128 stands for zero in the data rows.
Here are some numbered points:
[123, 106, 113, 149, 127, 127, 120, 148, 136, 134, 135, 109, 099, 113,
 099, 151, 152, 143, 097, 173, 139, 088, 133, 117] 0
[126, 108, 110, 152, 128, 131, 124, 147, 133, 137, 133, 109, 099, 123,
 094, 130, 146, 161, 097, 183, 142, 091, 135, 119] 1
[120, 114, 108, 029, 115, 000, 128, 000, 112, 062, 000, 071, 120, 075,
 132, 095, 091, 000, 086, 118, 057, 088, 150, 097] 2
[121, 117, 081, 178, 119, 109, 134, 140, 125, 125, 117, 097, 131, 133,
 009, 123, 169, 144, 093, 255, 144, 093, 155, 108] 3
[128, 132, 118, 106, 130, 119, 108, 097, 120, 124, 119, 116, 114, 118,
 120, 084, 101, 121, 108, 108, 114, 121, 119, 122] 4
[130, 120, 133, 183, 130, 148, 130, 171, 151, 156, 150, 158, 099, 158,
 100, 153, 169, 215, 123, 171, 154, 118, 124, 127] 5
[134, 141, 121, 112, 128, 117, 117, 093, 121, 124, 124, 161, 142, 140,
 116, 084, 084, 116, 157, 085, 102, 181, 116, 139] 6
[127, 126, 148, 070, 135, 108, 138, 157, 130, 088, 097, 102, 156, 117,
 157, 144, 069, 010, 153, 010, 131, 137, 120, 124] 7
[126, 111, 122, 103, 130, 141, 117, 095, 126, 136, 157, 105, 069, 119,
 158, 131, 119, 135, 095, 079, 118, 091, 111, 120] 8
[127, 112, 135, 158, 140, 239, 122, 175, 128, 174, 255, 125, 080, 142,
 143, 135, 132, 247, 115, 090, 160, 097, 091, 141] 9
[123, 113, 110, 127, 127, 134, 107, 119, 112, 134, 136, 103, 081, 118,
 110, 117, 130, 144, 093, 144, 127, 092, 120, 127] 10
[129, 130, 136, 104, 135, 131, 147, 159, 135, 103, 128, 124, 175, 128,
 146, 162, 107, 061, 160, 049, 128, 138, 126, 122] 11
[133, 152, 150, 133, 125, 121, 140, 177, 117, 123, 114, 157, 163, 125,
 131, 086, 110, 101, 159, 117, 149, 177, 129, 145] 12
Which point above is nearest to each new point? Its number follows each.
[130, 135, 122, 136, 130, 127, 136, 102, 131, 126, 149, 138, 144, 132,
 132, 174, 142, 128, 153, 123, 117, 136, 130, 127] 4
[126, 117, 120, 120, 141, 231, 107, 082, 111, 175, 255, 111, 036, 129,
 184, 144, 126, 233, 099, 027, 118, 094, 080, 136] 9
[131, 130, 123, 210, 133, 179, 129, 159, 152, 176, 188, 164, 096, 160,
 096, 153, 166, 255, 118, 221, 152, 120, 125, 141] 5
[125, 122, 132, 090, 133, 149, 102, 069, 135, 137, 165, 111, 068, 122,
 191, 135, 121, 137, 093, 037, 105, 086, 096, 115] 8
[126, 155, 083, 169, 126, 100, 123, 000, 101, 125, 143, 110, 157, 097,
 132, 189, 189, 113, 139, 255, 079, 137, 169, 129] 0
[126, 129, 149, 105, 129, 153, 119, 090, 136, 140, 168, 120, 075, 127,
 202, 141, 122, 162, 100, 068, 118, 093, 112, 124] 8
[122, 113, 112, 089, 121, 086, 106, 088, 117, 107, 088, 094, 081, 101,
 120, 105, 102, 062, 091, 106, 104, 095, 122, 111] 4
[123, 113, 112, 123, 132, 116, 112, 088, 129, 125, 132, 111, 063, 102,
 136, 175, 128, 113, 099, 111, 116, 093, 124, 125] 8
[129, 128, 128, 107, 121, 079, 119, 094, 129, 109, 091, 122, 103, 123,
 108, 083, 096, 089, 111, 098, 115, 125, 121, 115] 4
[119, 077, 125, 159, 123, 080, 130, 255, 157, 117, 007, 112, 129, 133,
 021, 169, 169, 112, 107, 231, 187, 091, 164, 117] 3
[129, 140, 138, 105, 124, 123, 141, 118, 115, 113, 111, 128, 172, 126,
 140, 131, 108, 086, 161, 087, 113, 158, 130, 125] 11
[122, 104, 119, 109, 123, 100, 107, 098, 136, 117, 105, 094, 092, 105,
 120, 141, 142, 096, 088, 123, 115, 085, 133, 117] 10
[127, 124, 118, 154, 134, 128, 115, 085, 143, 133, 135, 132, 093, 114,
 136, 202, 156, 145, 126, 150, 116, 114, 136, 124] 0
[121, 111, 110, 102, 130, 106, 107, 071, 133, 118, 128, 101, 061, 113,
 135, 153, 126, 091, 093, 096, 105, 088, 125, 118] 8
[135, 153, 173, 150, 128, 161, 153, 233, 111, 137, 116, 159, 207, 150,
 160, 092, 160, 157, 165, 177, 168, 176, 146, 146] 12
